Each path is a new rotation, seen through one point. The rows after it are directions, each followed by how far the rotation turns it, in degrees a step (0 if it stays put).
Each turn is a multiple of 5 degrees from 10 to 175, or 0.
Each row of a path follows its step; steps can be skipped.
Rotation 1:
step 5: [ 13  -1  -7   6  -6  14 -13  15  10  13   6 -10  -3  14  -9 -11  15  13
  -1  -9   4  -6  11  -8   0   9   5   6   7  17   4   2   3  -4  -7   5
 -11  -6  -6  12  17 -10   9  -4   2  12   1   9   5   3  18  -1   4  -6
   5   4   5  -7   6 -18  -7   5   0  -1   9  -5  -4  -4]
step 7: [ -4 -10   0  18  19   3   3   5  -3   4   0 -11   5   4  16  -8  12   4
   2  -7  -3   7   6 -16  -4  -2  -5   6  -2  -5   1   5   9   0  11  -1
   0  -2  -5   7   6   7  -7   9 -12   0  17   3   1  -2 -12  -3   8  -1
   8   1 -14  14  -7 -22  -4  11  10  18   2 -16  -3   3]
step 8: [-11  -2  -5   5   6  -2   6  20   3 -13   0 -17   5  -9   6   3  -6   8
  -5   6  14  -2   2  10 -10  16  10  -6   9   6   3  -4   0  -6   8   8
  -9  10   2   1   3 -11   5 -22 -10   8   5  10  -6  -5   7  -5   1   0
  -4  -4   7 -13  -5  -2 -18  -4  -1  -4 -22  -3  -1  -9]
step 9: [  7   7   6   4  -8  -3 -27   6   8   3 -16  -6   5   6   5   2   9   8
   3   2   0   0   2  -8   1 -15   3   4  -7  10   0  -2  -5  15  -4  -5
  -9 -10   8  10   1  -5   6 -11 -15   5 -14  14  10  -4  -6  -5   6  10
  -7 -10  -8 -11 -17  -1   7  11   9  15   9 -10  -1   7]
step 10: [  8 -13 -11  -1   0  11   2   7   5 -16 -17   4  11   4  -2 -11  -1  -9
  -8 -15  10   6   7  11   6  -2   0 -24  16  12   7   6   6  -2   3 -13
  -6  -2 -18  -2   8  -9   0  10  -3  -2   6   7  -1   3   5   4  -5  -8
   4  -2   0   2   3 -18   5   6  15   3  -8  -4  -4  -6]
step 12: [ -5  -2   2   3   8  12   1  -1   2  -9  -3 -10  20  -7   3  -5  23   4
   1   8  -5   8   2  -2  13  -1   9  -3  -4  11  12   9  -4   6   7  -6
  11  15  -4  -7 -10  -1  11  -1 -14   5 -12   8  -1  -8  -5   8   7  13
  14  -1  -4  -4  -6  -6 -11 -12  -1  11 -15 -14  -3  -8]
step 13: [  6  -2 -14   9   1   0 -27  10  12 -13   0 -21   2   4  10  -4  -5   0
  -7 -10   9  -4   3  -4   5   6   6   9  10  -4  -3   1  11  -1   5  10
 -12  -3  10   7  18 -10  -4 -11 -10  16   5   4   4   2  -7   6  -3  -7
  11   5  -4   0  11 -11  12  -6  -5   7   2  -4  -2   9]
step 15: [  9   5  -1   0  10   3  -6  11  10  -4  -2 -13   6   9  22  -7   6 -16
  -5  -5   0  -8  -6  -1 -11   3  -5  -4  -8   9 -12   9 -13   6  17 -12
   4   4  -7   1   9  18   8   3   3   3   1  10   4  -5   2   7  11   9
 -10   2 -10   7   5 -15   1  15  10  13  -2  -5   1   3]
step 16: [  6 -18 -10   6  13  13   9  18  12  -6  -2  -4  -8  -4   2  -3  13  11
  -4  -7  -1  -1   4  16   1   6   7  10   2   0  -1  -8   9  -9  -5  -6
 -11   1  -4  -9   1 -18  -5   6 -15  10  -5   7  -2  -2   7   5  -3  16
  -2   0   6 -14   2  -7 -17  -7  -1  -9  -1 -17  12   2]
[-1  1  1  3 -4  4 -4  4  2  0  2 -1 -3  2 -2  3  1  1 -1  4  0 -1 -1 -1
  3  0  2  4 -1  1 -3 -2  1  2 -1 -3 -3  2  1  0 -2 -5  2  1 -1  0 -3  1
  4  1  2  2 -2 -1  3  0  2  1  0  3  3  0  1 -1 -3 -4  0 -3] | 95
[-1  2 -3 -4  0  1  0  2  0  1  0 -4 -1 -1 -3  0 -1  2 -1 -1 -2 -1  0 -2
 -3  2 -2  2 -1  1  1 -3 -3 -3  0  2  2 -1 -3  3  1 -3  7 -1 -3 -3  5 -3
 -3  2  2 -2  0  0  0 -4  1 -1  0  4 -1  0  0 -4  0  1 -2  2] | 125
[-2 -1  0  0  1 -3 -1  1 -4  0  4 -2  4 -2  1 -1 -2 -1 -1  4 -2  3 -1 -2
 -3  1  3  0  2 -3  2  1  1 -3 -2  2  0  1  4  2  0 -2 -3  1 -3 -2  1  0
  2 -1  0  2  5 -1  4 -1 -2  3  0  0  2 -2 -4  1 -1 -1 -2  0] | 65
[ 4 -1 -2 -1  0  0  1  4 -2 -1  2 -2 -3 -3  3  0 -1  1  1  2  5 -2  3  0
  4 -2  2 -1  3  1  1  0 -1 -3  4  1  0  1 -1  4 -1 -2 -3  1  2  0  1 -2
  3  0  1  3 -4 -3 -3 -1 -1 -1  3  0 -4  1 -3 -3  3 -1 -2  2] | 135
[-1 -1  2 -1 -1  2 -2 -4  1  2  1 -6 -3  1  4  3  1 -4 -1  1  0 -4  1 -1
 -2 -1 -1  1  1 -1  3  2  1  4 -2  0  1 -2 -2 -1  0 -3 -2 -4  2 -2  3 -1
 -2  0  2  1  2  1 -2  1  4  1  0  0  2  2 -1  4  2 -2 -2  2] | 175
Rotation 2:
step 0: [  2   2   9   0  -9   6   0  -1 -13   5   2   8  -4 -14  -5   8  -7  -8
  -5   4  -1   0   1  -6 -14   6  -4  12  -3  -4  10   8  13  12   1  -5
   0  17  13  -2   0  12  -9   0 -11   1  -6  -1  11   5   9 -22  16   5
   8   9   0 -10  -1  -8  -2 -10   3   6  17  14 -19  -4]
step 2: [ -6  -4   9  -4   2  -7   6   9 -10   6   2  -6   9   2  -2   4  -5   0
  -4   3  13   8   9  -2  15 -21   2  -4  -1   5   8 -11  -6 -10   1  30
   8  -1  -7 -12   4   7 -10   5  -8  -3 -12   1  -6  -6  -4  -5  -9  12
 -14   1   0 -10  -9   1   8   2   6   0 -13 -22  -2  -9]
step 3: [  3  10 -12   7   3  -5   5   2   2  -3   0   6  -1  -5  16   8  14  -8
  -8  -4 -12  23   4  -7 -17   0 -14 -10  11   1  -1 -18   2   5  15  -2
 -14   4   5 -20  -7  -1   8   3   3   8   7   2  -2   6 -13   3  -1  -5
  -4  -6  -6  -6   8 -10  13 -11   1  13   0   8  -4   2]
step 5: [  1   9  10  -2   5   2   5   6   0  19  11  12   4  -5  -4   1  -8  -3
   5  14   5   3 -13  10   5   5 -14 -21 -16 -20   6   2  -3   6   4  -3
   2   4   2  -2  -6  10 -15 -12  -1  -7  -8 -10 -13   5   9  11   9  15
  12  -1   9   6  -8  14   1   4   0  -5  11  -2  -1  -7]
step 6: [  3  -4   4   1 -13  20  -3  15  -1   2   0   6   7  -6  14  -3  10  -7
   1  -1  10  -6  -2   8 -15  -5  -6  -5   8  15   9   8   5 -25   4   2
  -3 -16  -6  12  -7  -4   4   6   7  16   1 -10 -10   9   2  -6   0  -5
  -7   1   6  13   1 -16 -14  -1   3   2   3  10   4   3]
step 7: [  6  -4  -3 -15  -8   6  -1 -10  -2  -4  -5 -21  -1  -6 -17  -4  -6  13
  14   3   9  -8  -6  -8 -12   2  -1  -2   1   1   5  -8  -4  -3  -7   3
   0   3  10  -8  23   1  -3   9  -5  13  -2  12  -3  -8   6  -7 -11  -4
 -13  -4  -2   8 -10   3  18   6  -7  18  -7  -6   3  -9]
step 8: [  0  -9   4   3 -21   6  -4  -3  10   7  10  -5   5  -1 -10   6  -5   3
 -21  -1 -17   6  18 -16   6   5 -15  -3 -15  -6  -3  -1  14   9   3   8
 -17  21   8   2  -8  -4  10  -8   8   2  -3   0   0   5  -4   2   4  14
   3  -1  -3  -2  -1  -5   9  -8  -3  -9  -8   3   8   3]
step 13: [  6  -4  -8   7  -2   1   6  -5 -10  13  17  -1  -8  -5  -1   1  -8   2
  -2   1 -16   2 -12   1  15 -16  -7   2  -1 -14   5  -7   0   9   8  -3
   0  17 -14   3   5 -13 -13 -11   2   9  -9   7  -4   5  -1  -7  -6  -3
 -13 -19  15   2  -8 -14  -4   1  -2  -6  11   8  10  12]
step 15: [ -7  -1  -1   4  -1   8   6  -4  15  -4  -3   4   8  -5  20  -2   8  -2
  18  -2  11  -3   6   5 -17   3  11  -9 -12   2  13 -13  -5   5   5   3
  -6  -8   1  -2  -3  -7  10 -17   4  16 -15   3  -1  -1  12   6  -3   6
  -4   6  -3   2   0   4   7   6 -22   7 -14 -15   7   4]
[-4 -1  3  1  0  1 -2  2  4  0  6  2  2  0  3  1  1 -1  3 -1  1 -2 -1  4
  3  0  3 -3 -3 -1  4  2 -1  2 -3  0 -1  0  2  1  0 -1 -2  2  0  1  1 -3
 -3 -1  0 -4  0 -3 -3  0 -3 -1  3  2 -2  1  0  1 -2  2 -5 -1] | 80
[ 0 -1  2  0  0  0 -4  3 -1 -4  1 -1 -1 -1  1 -2 -2  2 -5  0  0 -4  0 -1
  1 -1  1 -1 -3  3 -2  1  3 -1  4  5  1 -3  5  4 -3  2  3  0 -2  0  0  0
  3  4 -3  0 -3  2 -1  1  1 -2 -1 -2 -1 -1  2 -2  0  0 -3 -2] | 175
[-1  2 -2 -3  1  0 -3  4  0  3  0 -1  0  0  3 -2  0  2  3  3 -1 -3 -4 -1
  1 -2 -1 -2  4  2  0  0 -1  0  0 -2  2  0  0 -5 -3  0 -1  1 -1 -1 -1 -2
  2  4 -2  2  0  3  0 -6  3  1  2  3 -1  3 -3 -2  1  3  1  3] | 45
[-1  0 -3  3  2  5  2 -3  0  1  1 -3  0 -4 -1 -2 -2  4  1  0 -1  5  3 -3
  3 -1  4 -1  1  3  1  2  0  1 -1  4 -3  0  2 -2 -1  1  2 -1 -2  3 -1  1
 -3 -3 -4  0 -1  0  0  0 -1 -2  3  1  0 -2 -1 -2  0 -2  0  3] | 60
